In the data rows, the value 128 means zero.
Here are some points, one per row:
[143 173 121 117 112  88 149 158  69 129 152 169 144 114 134 122 132  92
  89 192 136 172 134  62 141 134 103 156 182 153 115  95 120  29  98 156
 103 116  88  93 115  92 106 106 106 153 141 104 149 112  82 113  39 138]
[123 140 106 111 103  80  98  99 112 145 149 139 119  69 150 131 107 135
 154 125 124 164 111  68  89 135 189 180 134  45 154 122 168 109 186  98
  57  84 166  70  94  80  75 143 175  49  91 166 104 174 140 132 189 127]
[115 123 156 124 187 144 109 112 137 164 122 112 124 118 165 148 113 140
 164 111 155 130 153 122 175 131 157 192 160 137 124  93 175  80 114  95
 106 123 139 102 128 120  13 105 118 137 117  71  83 136 153 132 186 142]
[129  82 113 127 186 122 137 128 169 185  97 103 126 130 152 129 131 112
 173  85 153 119 175 149 152 153 115 189 106 110  54  74 124 109 112 102
  34 176  99 100 110 124 120 166 160 167 171  82  72 100 126 154 130  98]
[175 185 112  90  93 115 162 133 137 159 158 177 104 136 110 166 140  92
 156 197 118 166  68  72 143 146 142  86 122 155 132 120 131  56 106 102
 139  59  81 171 122  66 137 112 117 122  61 144  92 157 139 140  87 131]
[129 100 165  75 175 130 148  93 119  89 130 136 140 148 200 168 109  86
 125 144 155 125 105 112 166 149 114 152 179 120 118 109 125  52  69 109
 104 111 116 148  92  94 147 109  90 139 129  98  85 173 116 108 116 136]
[178 179 158 138 103 153  85 102  78  82 142 125 102 174 171  98 120 131
 102 151 120  57 120  68 137 105 103 114 123 122  45 120 137 122 118 147
 138  94 135 122 142  94 122 120  85 132 140 132 142 141 130 148  70 180]
[175 134  94  98  69  92 194 112 160 124 137 141 164 147 142 156  64  80
 104 124 142  96  96  70 120 141 131  95 140 100  41  81 174 177  90 124
 113 118  96 130  97 133  92 167 134 161 109 143 190 119 133 146  58 153]
[134 153 124 174 123  94  59 175 123 104  99 195 198 154  99 147  74  99
 113 174 162 136 149 171 151 140 140 129 157  93 125 109 110 145 138  75
 115 141 108 189  81  42 117 166 134 106  78  98 134 110  98 167 130 130]
[129 148  89 115  60  89 173 162 130 139 169 181 132 130 106 161 165  88
 172 175 129 117 105  64 100 138 128 161  68 187 128 124 168  90  68  94
 129  82 104 168 153  97 162 143 121 138 109 131 112 176  99 132  78 143]
[157 190 131 133 139 113 143 155 184 128 139 143 160  66  83 110 161  47
 109 183 170 117 146 156 125 140 159  67 110 140 101 188  85 128 170  75
 101  95 104 115 164  79 118  88  89 141 132 115  74 141  88 171 131 142]
[116  86 139  95 140 135 124 125 124 156 138 128 108 151 176 118 135 101
 172 137 167 127 135  99 217 124 148 182 150 156  71 105  96  78  66  84
  72 106 165 172 112  97  96 129 122  84 117  90 128 162 124 104  97 173]
[ 91 128 122 141 113 129 112 156 105 181 108 159 149 129  99 104 143 119
 133 141 132 183 172  93 128 166 102 142 142 120  61  73 130  59 142 170
  83 160  99  63  94 151 116 162  98 148 132 114 130  88 114 136 133  64]
[113 129  67 175 100 100 104 179 142  80 203 165 157 115  90 148 137 144
 133  82 146 136 209 139 105 134 146 110 109 122 157 117  47 132 137 143
 104 112 104 161 118 105  93 160 125 131 151 155 110 133 117 126  86 100]
[130 116 126 133  91 117 143 162  78 152 112 106 154  91  77 147 135 104
 150 108 202 148 187 139 123  77 132 125  92  71 109 112 110 135 155 182
 101 122 109  84 126 129 137 112  81 126 151 139 122  92 181 112 134  59]
[121 135 111 167 139 160  41 102  94 147 182  62 135 128 149  88 115 136
 143 135 104 107 113  63  86  95 124 118 136 117  93 119 183 109 179 160
 128 127 169 106 125  81  95 131 166 193 110 120 130 163 157 128 154 140]
[118 188  95 120 123 115 132 161 190 142 163 190  99  87  55 157 147 110
 139 179 126 146 134 125 118 168 150  39 137 117 131 138 116  80 147  66
 162 100 131 154 153  94 125 148 138 102 105 106 110 157 113 148 112 128]
[124 129 157  84 102  62 130 153 102 149 158  80 106  61 115  74 157 132
 131 141 107 153 164 154 120 138 144 121 147  57  90  80 183 131 182 109
  74 118 139 111 115 142 147 118 122  94 127 214 100  99 128 132 159 129]
[141 122  94 149  66 123 125 209  77 167  96 148 194 222 157 141  86  70
  91 179 156  86 131  82 189  75  86 137 106 103 136  88 140  95 147  78
 125 147 121 163 132 109 119 121 123  90  82 162 160 113  68 151 100 152]
[125 101 134 102 198 112  74 152 206  94 105 142 141  98 145 146 111  73
 125  81 119 139 183 165 157 129 136 109 131 110  46  95  79  90  88  74
  58 109 147 136  91  95  44 122 133 146 136  68  51 117  94 170 134 171]
[153 140 101 136  52 121 107 152  61 112 164 117 160  54 137 151  80 100
 158 129 177 180 138 104 121  62 205 130 110 130 137 102  96 102 168 144
  74 131 130  74 133 113  36 114 101 107 100 130  87 132 148 154 164  80]
[145 119 185 169 124 137  64  87  82 112 135 133 105 145 173 145 157 135
 124 179 130  87  83  89 151 100  95 125 108 179  58 100 148 135 136 122
 173 118 139  84 151  97 120 124 122 143 108 150 157 143 100 127  85 183]
[174 147 114 111  77 143 108 151 109 143  96 189 132  89 180 105 159  50
 105 169 183 173 115  88 197 130 126 134 117  93  87 114  86  75 103 150
 119 159  55  35 140  87  54  81  47 132 105 140 145 112  66 102 116 150]
[120 136 155 148 124 140  34 105 140 131 114  91  95 140 119  46 138 167
 137 148 161 102 122  98 101 108 123 121 131 150   3  93 157 119 212 139
 114 160 137 123 127  98 164 130 132 170  89 123 152 136 159 160 122 119]
[138 172 111  95 110 120 154 193 187 164 112  87 176  70 104 137 161  95
 136 148 140 114 151 160 102 191 109  91  92 123 114 146 117  90 148  90
 171  63 137 126 178 118 132 113 116 119 110 117 118 128  72 138 101 141]
[ 91 135 130 128  87 101 156 170  69 113 160 148 106 143 138 101 152  59
 108 181 146 173 111  71 146 129 140 151 168 124 130 109 120  78  80 119
 135 149  79  83 129  77  87 112  84 154 137 143 147 118  74  91  75 129]
[111 142 128 163 114  86 125 165 124 173 125 158 111 123 116  89 172 147
 132 152 128 164 171  88 139 152 138 161 156  73  98  92 135  43 153 137
 118 158 111  76 103 111 128 145  73 176 109 118 138  74 148 112 106  64]
[113 148 101 114 119  95  69 136 172  91 157 120 154  81  72  98 111 114
 109 119 172 156 142 121 119 124 169  94 131 135 149 111  38 124 166 118
 137 100 109 166 157 122 122 134 137  97 129 103 112  69 134 119  92 107]
[130 104  85 132 125 134 120 163  75 162 113 139 173 201  64 134 151 149
 134 136 153 122 162 144 117  89 158 175 130  79 107  45 171 154 158 119
  86 199 105 144 112  89 169 115 106 133  85 120 168  96 126 210 124 109]
[ 96  71 102 115 161 131  82 109 181 129  93 148 141 114 146  98 158 136
 115  97 160 150 174 143 169 166 139 147 166 165  86 134  88 115  82  63
  64 103 151 193 126  99  61 172 141 120 123  58 108 154 123 125 113 164]
[152 151 152 105 135 130 103 102  88  75 150  99 161 192 164  84 161 142
 137 157 120 143 112 101 109  46  76 113 118 178  46 106 151 133 151 152
 159 114 159 126 149  99 125 128  87 145 120 131 164 156  98 153  55 155]
[149 117 161 133 114 120 145 139 120 122 124 104 141  88  91 113 131 127
 150 154 177 155 189 106 103  96 100 117 119  79 139 101 100 117 157 148
 102 134 113 117 105 141 144 111  93 118 112 119 116  81 203 155 123  21]
[117  83 139 129 123  53  88 158 176 103 185 155 149  68  67 121 139 108
 129 108  76 133 175 147  90 158 154 145 132  89 138 118 129 158 106 107
 100 104 158 169 111  92 102 161 150  90 188 187  76 168  92 120 138 171]
[149 140 127 107 105  93 143 109 137 150 116 135 209  93 113 116  88 126
 124 115 154 106 105  81 142 114 163  86 113 108 106  73 179 153 149  89
 115 148 117  53 109  97  71 135 136 200 112 132 192 173 174 176 163 119]
[138 144 127 123 100  80 161  99 137 210 115 144 132  94  69 130 126 114
 198 146 120 163 170 111 122 130 148 115  60 143  49 107 135  84 170  87
 139 103  83 102 111 100 177 136  89 141  75  91  98 120 139 162 122 114]
[ 99 126 158  82  96  45  83  94 125 160 165 108  55  88 103 112 148 134
 146 136 113 121 121  98 121 175 183 124 163  74 138 124 185 123 178 123
  56 155 128 157  89 125 165 150 158  91 111 149 117 118 156 145 129 113]
[116 123 113 139  85 118 140 139 100 180 134 166  93 148  85 115 174 195
 151 133 123 197 174  68 114 137 124 147 190  86 102  96 144  65 120 120
 114 143 103 105  70 102 125 168  96 148 114 127 133  94 105 103 114  62]
[140 127 121 118  82  96 159 101 139 166 129 112 187 109 112 140 111 123
  87 123 197 126 117  96 114  94 199  99 126 107 127  83 193 140 128 120
 156 140 162  69  69 109  54 145 142 195  95 145 196 184 142 154 171 139]
[150 153 129 110  88  69 120 123  95 169 149 135 137  58 119 100 101 128
 156  76 123 114 103  91 109 142 157 166 153  91 160 111 183 172 163 151
  62  92 204  75 112 144  78  96 107  73  99 124  66 151 104 147 163 146]
[ 95 141 120 123  93 118 145 140 106 123 160 176 143 129 146 134 120 112
 131 177 131 176 137   1 175 180  85 147 130 109 106 101 128  39 142 115
 128 151  96  95 125  92 103 107 132 152 119  88 111 104  75  98  56 126]
[134 147  95 120 101  98 138 147  70 118 168 155 124 146 118 145 160  93
 105 185 135 169 125  43 190 158 101 127 145 125 110 112 118  38  90 121
 137 144  85  73 128  95  93 120  92 138 122 137 129 126  87 100  75 119]
[121 161 125 140 135 146  44  95 138  78 174 114 124 133 111 104 152 156
 123 115 110 121 135 148 102 132  70  97 165 142  64 121 101 126 168 140
 196 109 173 159 130 100 145 167 136 153  99 120 181 140 122 148 145 181]
These points spread out most along one direction. How many in every 100 of the points above lie lower along it than each point below? Round to a whole number. More than half of the points above lie lower than the first one.
[134 153 124 174 123  94  59 175 123 104  99 195 198 154  99 147  74  99
 113 174 162 136 149 171 151 140 140 129 157  93 125 109 110 145 138  75
 115 141 108 189  81  42 117 166 134 106  78  98 134 110  98 167 130 130] 52
[ 91 135 130 128  87 101 156 170  69 113 160 148 106 143 138 101 152  59
 108 181 146 173 111  71 146 129 140 151 168 124 130 109 120  78  80 119
 135 149  79  83 129  77  87 112  84 154 137 143 147 118  74  91  75 129] 93
[124 129 157  84 102  62 130 153 102 149 158  80 106  61 115  74 157 132
 131 141 107 153 164 154 120 138 144 121 147  57  90  80 183 131 182 109
  74 118 139 111 115 142 147 118 122  94 127 214 100  99 128 132 159 129] 7
[175 185 112  90  93 115 162 133 137 159 158 177 104 136 110 166 140  92
 156 197 118 166  68  72 143 146 142  86 122 155 132 120 131  56 106 102
 139  59  81 171 122  66 137 112 117 122  61 144  92 157 139 140  87 131] 83
[130 116 126 133  91 117 143 162  78 152 112 106 154  91  77 147 135 104
 150 108 202 148 187 139 123  77 132 125  92  71 109 112 110 135 155 182
 101 122 109  84 126 129 137 112  81 126 151 139 122  92 181 112 134  59] 17
[116 123 113 139  85 118 140 139 100 180 134 166  93 148  85 115 174 195
 151 133 123 197 174  68 114 137 124 147 190  86 102  96 144  65 120 120
 114 143 103 105  70 102 125 168  96 148 114 127 133  94 105 103 114  62] 64
[121 135 111 167 139 160  41 102  94 147 182  62 135 128 149  88 115 136
 143 135 104 107 113  63  86  95 124 118 136 117  93 119 183 109 179 160
 128 127 169 106 125  81  95 131 166 193 110 120 130 163 157 128 154 140] 36
[121 161 125 140 135 146  44  95 138  78 174 114 124 133 111 104 152 156
 123 115 110 121 135 148 102 132  70  97 165 142  64 121 101 126 168 140
 196 109 173 159 130 100 145 167 136 153  99 120 181 140 122 148 145 181] 48
[175 134  94  98  69  92 194 112 160 124 137 141 164 147 142 156  64  80
 104 124 142  96  96  70 120 141 131  95 140 100  41  81 174 177  90 124
 113 118  96 130  97 133  92 167 134 161 109 143 190 119 133 146  58 153] 69
[ 96  71 102 115 161 131  82 109 181 129  93 148 141 114 146  98 158 136
 115  97 160 150 174 143 169 166 139 147 166 165  86 134  88 115  82  63
  64 103 151 193 126  99  61 172 141 120 123  58 108 154 123 125 113 164] 38
[157 190 131 133 139 113 143 155 184 128 139 143 160  66  83 110 161  47
 109 183 170 117 146 156 125 140 159  67 110 140 101 188  85 128 170  75
 101  95 104 115 164  79 118  88  89 141 132 115  74 141  88 171 131 142] 50
[111 142 128 163 114  86 125 165 124 173 125 158 111 123 116  89 172 147
 132 152 128 164 171  88 139 152 138 161 156  73  98  92 135  43 153 137
 118 158 111  76 103 111 128 145  73 176 109 118 138  74 148 112 106  64] 62
[113 129  67 175 100 100 104 179 142  80 203 165 157 115  90 148 137 144
 133  82 146 136 209 139 105 134 146 110 109 122 157 117  47 132 137 143
 104 112 104 161 118 105  93 160 125 131 151 155 110 133 117 126  86 100] 29
